One turn moves every row onto another: examples first, then more rows asked:
k_77: [  3  35 -14  38  26  52  31  32  25 -30  57  30   0 -23 -24  -9  66  -6
   5]
k_540: [ 15  -5  -4 -15   5  36  24  64 -32 -10 -12 -15  24  -9  -7 -11 -38  13
 -30]
k_425: [-21  53   9  31  26  25 -67  -7  13 -15  18 -13  -5  31  10 -46   3 -24
  -8]
k_723: [  6  11 -22  17  48  -5  19  64 -60 -24  22 -47  -3  36  -9  11  35  -8
  -9]
k_545: [ -6  57  -9  46  11  28   9 -25  27 -23  72   0  15  42  31 -29  -6  40
   1]
k_28: [-26  49   9  28   3  70   0  16  -5   2  66  25 -41   4  34 -48  35 -12
  -4]
k_43: [-29 -11   3 -18   2  13  63  43 -22 -19  -2 -30 -26   2 -24 -15 -26  13
 -23]
k_411: [  6  -4 -12  -5 -22   8  24  30 -59   8   6 -20 -17  21 -18  19 -37  32
 -13]
k_46: [-23  18 -19 -26 -29  16   5 -37 -53 -27  57 -29  -5 -14  49 -20  18  24
  14]
k_938: [ -4  62 -17 -61 -16  22 -26  13   6 -38  34 -13  45   9   8  -1  25  21
 -19]
k_210: [-53 -11  -9  40 -17  22 -19  36  -5   0  39  14 -11  11  15   4  63  20
  -3]
k_655: [-42  39 -53  40  46  37  41  19 -27  -6  45 -15 -31  27 -56   2  23  -3
   4]
k_260: [ 35 -12   0 -19 -13 -22 -20  18  -4  31  38 -21  -2 -11 -16  25   9   6
 -16]
k_517: [  8  27 -60  64  48  39   1  13 -51   4  34  -8  25  10 -27  10  -3   7
  19]
k_460: [ 15   3 -22  23  50  12  39  70 -63 -26  36 -41   4  17  11   2  36  -1
  -7]
k_535: [ 36  51   0 -14 -14  25  31 -16 -49 -39   3   2  -6 -40  35 -35  -2 -19
 -27]
k_19: [ 15  38 -11 -20  14  40  18 -29  11  -4  17 -27 -33 -44  11 -78   0  29
  18]
k_824: [-23  26 -58  35  70  66  15  34 -22 -24  19 -32  19  -2 -34 -40   9 -19
 -14]
k_664: [  6  54 -43 -23  58  50  -9 -43  27 -23  44  -3   1  -9  24 -43  -2   3
 -27]
k_575: [ 19  75 -10 -37 -23  12  54 -20 -12 -53  15 -13 -13   1   5 -25   3   3
 -43]
k_608: [  6   7 -30  18  52   2  39  54 -48 -40  32 -61   8  39   2  -5  26   8
 -15]
k_862: [ -1 -17 -13 -37 -11  -9  37   2  19   0  57 -54 -24  -1 -17 -11  13  20
 -39]
k_288: [ 17  45 -27   8  42  31 -10 -50  -9  10  55  37 -16 -25  37  -5   3   5
  14]
k_39: [  7  47 -49  12  15  59  74  50   5 -26  22  -7  22  25 -23 -46   9  23
  -8]
k_907: [-19  66 -20 -23  47  19  -8 -35  26  -3  45  26 -49   3  -8  -7  23 -14
  -8]
k_789: [-59  -7 -24  24   1  18 -34  28  23 -27  16 -28  13  29   3 -23  47  18
 -28]
k_90: [ 25  74 -20 -36  -6  23  -2 -21  22  10  26 -11 -42   5 -26 -35  10  45
  13]
k_432: [-45  34  33 -23   6 -14   9   7   0 -38  21  13   2 -40  18  -7  30 -18
  23]
k_279: [ 40  55  10  -5  17  14 -10 -10  20  16   5  18 -12 -42  -6 -30  -2  23
  39]
k_863: [ -3   1 -35  67  26   4  15 -56  -1 -44  52 -35  -1   3 -10 -22  20  13
  20]
k_931: [ 25 -34   2 -22  10  17  16  30   4   7  41 -30  11 -57  15 -27  11  -5
 -29]
k_152: [ 29  71  13 -11 -18 -20  17 -21 -30 -33  -7  12 -13  -5  -3   7  -1 -17
 -15]
k_451: [ 18  31 -54  17   9  58 -61  -1 -19 -23  33 -30  -9  18 -31 -24  54 -16
 -18]
k_477: [-18  32 -20  45  24 -22  26   4 -15 -18 -14 -18 -12  38 -50 -16 -11  -5
  32]
k_661: [ 20  17 -45  33   2  59  -2  30 -81  11   0  -9 -15   3  -3 -45  10 -15
  17]
k_642: [-31 -19 -30  47  -8  28 -10  16   4 -21  42 -12  40   9  39 -16  36  46
  -9]

k_655 moves to k_517
k_39 moves to k_477
k_863 moves to k_451
Where do these go?
k_432 moves to k_46
k_90 moves to k_279
k_260 moves to k_931
k_28 moves to k_545
k_535 moves to k_575
k_210 moves to k_642
k_411 moves to k_540
k_907 moves to k_288
k_460 moves to k_608

One turn moves every row onto another: examples first, then more rows asked:
k_422: [  1  48  28  30  -1  -1  18  55 -10 -31  70  13  37 -27 -45 -10  27 -22
   9  90 -59 -19   5 -10 -89  22]
k_536: [ -6  63  47   5 -26  -5  18 -21   9  -7   6   0  16 -47 -37   9  18 -47
 -29  38 -52  -3  -4 -10 -10  41]
k_555: [  4 -21  30 -19  14   5 -12  30 -23  19   8 -33   0  11   6  32 -34 -33
   5 102 -79   9 -31  58  27  -8]
k_733: [  1  66  43   6 -17   0  13  -6  -8  -9  33  -6  -2 -50 -48  36  13 -27
 -13  61 -82   6 -25 -11 -17  37]
k_774: [ -3 -27  34 -22   3   1  -6  12   0  19 -26 -23  23  18  19   0 -29 -57
 -13  76 -44  -5  -3  61  33  -4]
k_910: [ 21 -50   4 -42  30  -3 -14 -11  -4 -19  23  18  45  -4 -67 -36 -24  13
   6  53 -52 -16  -1  51 -44 -63]
k_679: [ 22 -46  -3 -37  32  -1 -10  -4  -7 -20  31  12  42  -1 -67 -32 -24  25
  10  66 -53 -14  -3  50 -48 -62]
k_74: [ 20 -50  -1 -38  31  -2 -12  -7  -1 -22  20  18  50   0 -62 -41 -22  18
   7  58 -45 -20   3  52 -46 -60]
k_369: [ 21 -47  -6 -35  33  -2  -9  -3  -3 -22  23  15  45   3 -62 -38 -23  23
  12  63 -46 -19   2  52 -48 -60]
k_895: [ -5  41  47  17 -14  -8  13  23   7 -28  35  28  56 -37 -42 -33  25 -63
 -17  48 -41 -25  27 -11 -80  21]
k_675: [-31   2 -13 -42 -10 -42   9   6   7  -6  14  23  30  11  -7  14 -10 -74
   7   4 -97  -8 -26  95 -57 -21]
k_810: [-27  10 -41 -18   3 -36  18  39  -4 -12  39   7  20  30  -1  25  -4 -26
  33  52 -99 -11 -36 101 -67 -14]
k_617: [ -3  46  27  34  -8  -7  23  43   4 -31  47  17  53 -23 -37 -33  30 -34
  -2  76 -33 -30  26  -7 -87  27]
k_839: [-32   9 -46 -14  -2 -38  29  33  11 -12  18  10  35  40  10  -1   0 -35
  29  44 -69 -26 -12 104 -67  -8]
k_4: [  1  43  59   6 -13  -6   2  22  -6 -25  50  28  43 -52 -55 -12  20 -66
 -15  46 -71 -11   7 -15 -79  13]
k_716: [  0  72  20  27  -8   1  27  16  -7 -14  42 -17  -2 -29 -37  31  19   4
   3  92 -66  -2 -24  -7 -23  46]
k_564: [  2 -20  13  -6  17   7  -1  42 -15  15   4 -37   7  28  19  16 -28 -19
  10 116 -54  -6 -19  65  23  -1]
k_470: [ 21 -49   1 -40  31  -3 -15  -8  -6 -20  28  18  42  -5 -68 -30 -25  18
   9  59 -57 -13  -6  49 -47 -63]
k_329: [  5  47  46  16  -4  -2   3  40 -18 -29  70  19  30 -46 -57   2  19 -40
   2  71 -84  -8  -6 -15 -86  15]
k_640: [ -2 -22  16  -5   9   2   6  30   1  18 -18 -32  20  30  26  -2 -24 -33
   0  97 -32 -12  -2  66  27   1]
k_563: [ -27    7  -22  -35   -2  -38    4   22   -8   -8   37   13   15   12
  -12   34  -11  -50   22   27 -117   -4  -42   95  -62  -21]
k_475: [  1 -27  43 -30   6   3 -17  12 -13  20  -9 -25   8   5   7  23 -33 -59
 -10  77 -72   6 -21  59  34 -10]
k_866: [ -9  65  28  24 -22  -7  36  -7  21 -12  -2  -5  26 -23 -20 -10  25 -29
 -19  57 -22 -20  13  -3 -13  49]
k_538: [-33   2 -29 -29 -10 -43  22  12  18  -8   1  19  43  26   8  -7  -2 -62
  11  14 -66 -21  -8 100 -60 -13]
k_9: [ -5  71   9  38 -12  -3  42  17  11 -16  22 -17  15 -14 -20   3  27   2
  -1  88 -28 -20   2   0 -24  55]

k_329 moves to k_4
k_679 moves to k_470
Where do these go?
k_9 moves to k_716
k_564 moves to k_555
k_810 moves to k_563

One turn moves every row onto another: examples first, then more rows asked:
k_502: [ 13 -42  -5  -3 -25 -27 -22  29  34 -10 -20  13   0 -30  -4  16 -27  63
 -19 -14 -10   5   0  37 -13 -39  83 -26  47  20  47  20  23   2]
k_230: [-18   8 -75 -49 -25 -22 -23  32   0  85  13 -42  -1  38 -27  10 -29 -10
  13  -8   9   5  -7  31 -12  20 -27  33 -24  12   6 -11 -41  -1]
k_951: [-14 -37 -15  -3 -29   1 -36  37  27  29  11   7  61  -5 -34 -69 -17  44
   2 -14  25 -30 -40  21   0  25 -24  57   0  18  -4  19  37  14]
k_762: [-20 -58 -11   0  -9 -26 -51  34  35  54   4   8  66 -10 -28 -65  -8  30
  -5   6   8 -12 -27   2  13  34 -35  53  12  47  20  16  30   4]
k_856: [-21 -48 -16  -4  -7 -25 -45  37  23  49  10   5  63  -8 -34 -73 -10  28
   6  16   2  -8 -33  -9  13  43 -32  47  13  57   7  -2  10   9]
k_786: [ 10 -28  -7  -5 -27 -26 -18  27  22 -17 -18  10 -16 -25 -11   5 -30  52
   7   0 -13   0 -18  16 -11 -16  98 -41  41  31   8 -25 -15  -2]
k_155: [  9 -53  -4 -13 -13 -68 -29  21  26  16 -11  10  -1 -35   4   7 -23  49
  -3  11 -34  12  14   6   5 -25  84 -36  50  46  33  -3  -2  -6]
k_106: [-38 -23 -93 -12 -12 -74 -42  17  45   9  12  -4 -24 -37 -13  48 -15  -6
 -34   9  20  -4   4 -29  -2 -26 -15 -14  18  39  37 -74  17 -39]
k_973: [ 13 -29  -6  -1 -30 -13 -18  31  29 -23 -20  12  -9 -26 -11  13 -30  62
  -5 -14  -4   0 -15  31 -16 -28  95 -31  42  17  26  -2   6   5]
k_630: [-15   8 -73 -44 -35 -10 -23  29   8  78   8 -40  -5  41 -26  15 -30  -6
  10 -22  20  -6 -13  43 -16  14 -24  38 -31  -5   4  -1 -29  -2]
k_637: [-13   0 -70 -38 -35  -6 -29  29  19  84   0 -35  -3  40 -22  22 -28  -8
  -1 -29  26  -4  -9  50 -18  10 -28  44 -29 -11  22  14 -12  -7]
k_184: [  7 -16 -64  -8 -23   2 -32  22  25  17  71   5  23  -3 -42  10 -30  38
  25 -28   1   8  13 -33  -7 -39  63 -28  78 -36  25  34   9  -5]
k_754: [-20   7 -12 -20 -15 -47  12  44 -25  44   8 -19  29 -19 -30  -8 -32  41
 -22  14  26  30 -18 -74   0 -25 -23  81  54  21  44 -31 -14   6]
k_45: [-12  15  -6 -32 -36 -53  23  33 -30  39  22 -20  22 -18 -22 -17 -39  45
  -9  -2  34   1 -18 -67  -1 -34 -10  81  36  -2   0 -34  -6   1]
k_606: [ -33   14 -105  -17  -25  -34  -19   28   23  -29   23  -13  -23  -35
  -29   44  -27   17  -25   -8   38  -11  -12   -9  -17  -41   -6  -14
   15   18   17  -74   17  -16]
k_348: [-15 -53 -10   1 -21 -12 -44  32  37  44   4   9  66  -7 -26 -64 -12  36
  -7  -9  19 -24 -29  16   7  27 -31  61   4  27  14  28  43   6]
k_766: [ -4 -25 -61  12 -11  10 -52  24  41  26  44  10  12   3 -50  16 -19  11
  27  -4  -4  24  -9 -58  -6  -1  64 -38  84  -9  40   5 -24 -19]
k_739: [  8 -34 -54  -7 -28 -18 -43  10  40  39  67  10  21  -6 -26  12 -27  27
  22 -30  -1  -4  21 -37  -1 -36  61 -25  71 -45  21  40  22 -24]
k_975: [-33 -29 -88 -14 -19 -77 -42  12  53  16  13  -2 -18 -40  -4  53 -16   1
 -44  -6  26 -14  18 -16  -4 -43 -19  -5  14  21  43 -49  43 -42]
k_52: [-15 -27 -20  -8 -26   1 -30  41  16  22  17   3  60  -5 -40 -77 -19  44
  13  -4  20 -25 -46  10   2  32 -22  51   2  30 -17  -1  16  19]
k_585: [  0 -48 -49  12 -16 -13 -62  14  57  45  39  18   8   3 -35  19 -15   1
  25  -8  -5  12  -1 -62  -1   0  65 -37  78 -17  35   8 -12 -38]
k_133: [-21 -30 -19  -9 -13 -12 -35  41  12  32  16   2  61  -6 -40 -77 -15  37
  16  10   8 -14 -42  -2  10  41 -24  45   9  49 -13 -11   3  18]
k_970: [-21 -12  -4   2 -14 -32  -7  45   4  52 -21  -9  23 -15 -31  10 -22  26
 -37  13  37  34 -29 -72  -4 -13 -26  85  55  21  74 -22  -5  -7]
k_755: [ -8 -19  18   2 -55 -32  -7  22  23  50 -23   2   6  -7  -9   5 -29  20
 -25 -25  61 -20 -39 -57  -9 -18  -3  92  22 -30  17 -21  20 -34]
k_618: [ 10 -39  -5 -10 -19 -54 -24  24  22   1 -12  11 -10 -29  -2   1 -28  47
   8  12 -28   6  -4   2   0 -14  93 -41  47  46  13 -24 -19  -8]
k_241: [-21 -14 -70 -41 -15 -31 -37  29  18 102   0 -37   6  33 -20  24 -21 -14
  -6  -6   5  16   5  34  -8  16 -39  40 -16  17  42  14 -22  -6]
k_903: [-22  -4 -74 -46 -16 -31 -30  31   6  98   9 -41   3  35 -25  16 -24 -14
   5   1   0  15   2  26  -6  20 -34  33 -17  23  26  -3 -38  -3]
k_714: [ -29    4 -100  -18  -31  -39  -19   24   32  -24   24   -9  -19  -37
  -20   48  -27   24  -37  -24   43  -19    0    6  -19  -56   -8   -3
   10    0   24  -50   44  -17]
k_939: [ -38    1 -100  -15  -15  -54  -31   26   30  -11   15  -10  -26  -36
  -26   45  -19    2  -23    8   25   -4   -9  -26   -9  -26   -7  -18
   18   36   23  -86    4  -27]
k_53: [ -6   0   9 -22 -55 -46  13  22  -5  42   6 -10   9 -12  -9 -10 -39  36
  -8 -22  52 -24 -28 -60  -5 -30  -1  87  20 -29 -12 -30  11 -21]
k_948: [-29 -17 -91 -17 -29 -61 -32  15  46  -2  19  -5 -17 -39  -7  52 -21  15
 -45 -21  37 -21  15   3 -12 -58 -16  -1  10   2  37 -35  58 -31]
k_204: [-16 -26  12  12 -32 -25 -18  33  29  55 -37   1  12  -7 -20  15 -21  15
 -40  -7  54  11 -41 -63  -9 -10 -15  90  38  -5  60 -17  13 -29]
k_107: [ 11 -54  -4  -7 -15 -53 -29  23  33  11 -15  12   2 -34   3  15 -24  58
 -18  -1 -24  10  16  21  -1 -37  79 -28  53  34  50  20  21  -2]
k_731: [-17 -12 -69 -35 -25 -16 -36  29  24  96  -5 -34   3  37 -19  27 -24 -11
 -10 -21  18   6   0  44 -14   9 -36  44 -22  -2  42  23  -9  -9]
k_496: [ -1 -10 -68   1 -13  15 -36  29  25  12  60   4  20  -1 -54  13 -26  31
  28 -15   0  23  -3 -45 -10 -22  62 -36  84 -21  33  17 -14  -3]
k_136: [  5 -51 -45   2 -25 -25 -58   4  56  53  50  16  11  -1 -22  15 -18   9
  23 -21  -4  -1  15 -51   2 -18  64 -29  70 -34  29  27  12 -40]

k_53 moves to k_755
k_106 moves to k_939
k_348 moves to k_762
Where do these go?
k_107 moves to k_155
k_184 moves to k_739
k_903 moves to k_230

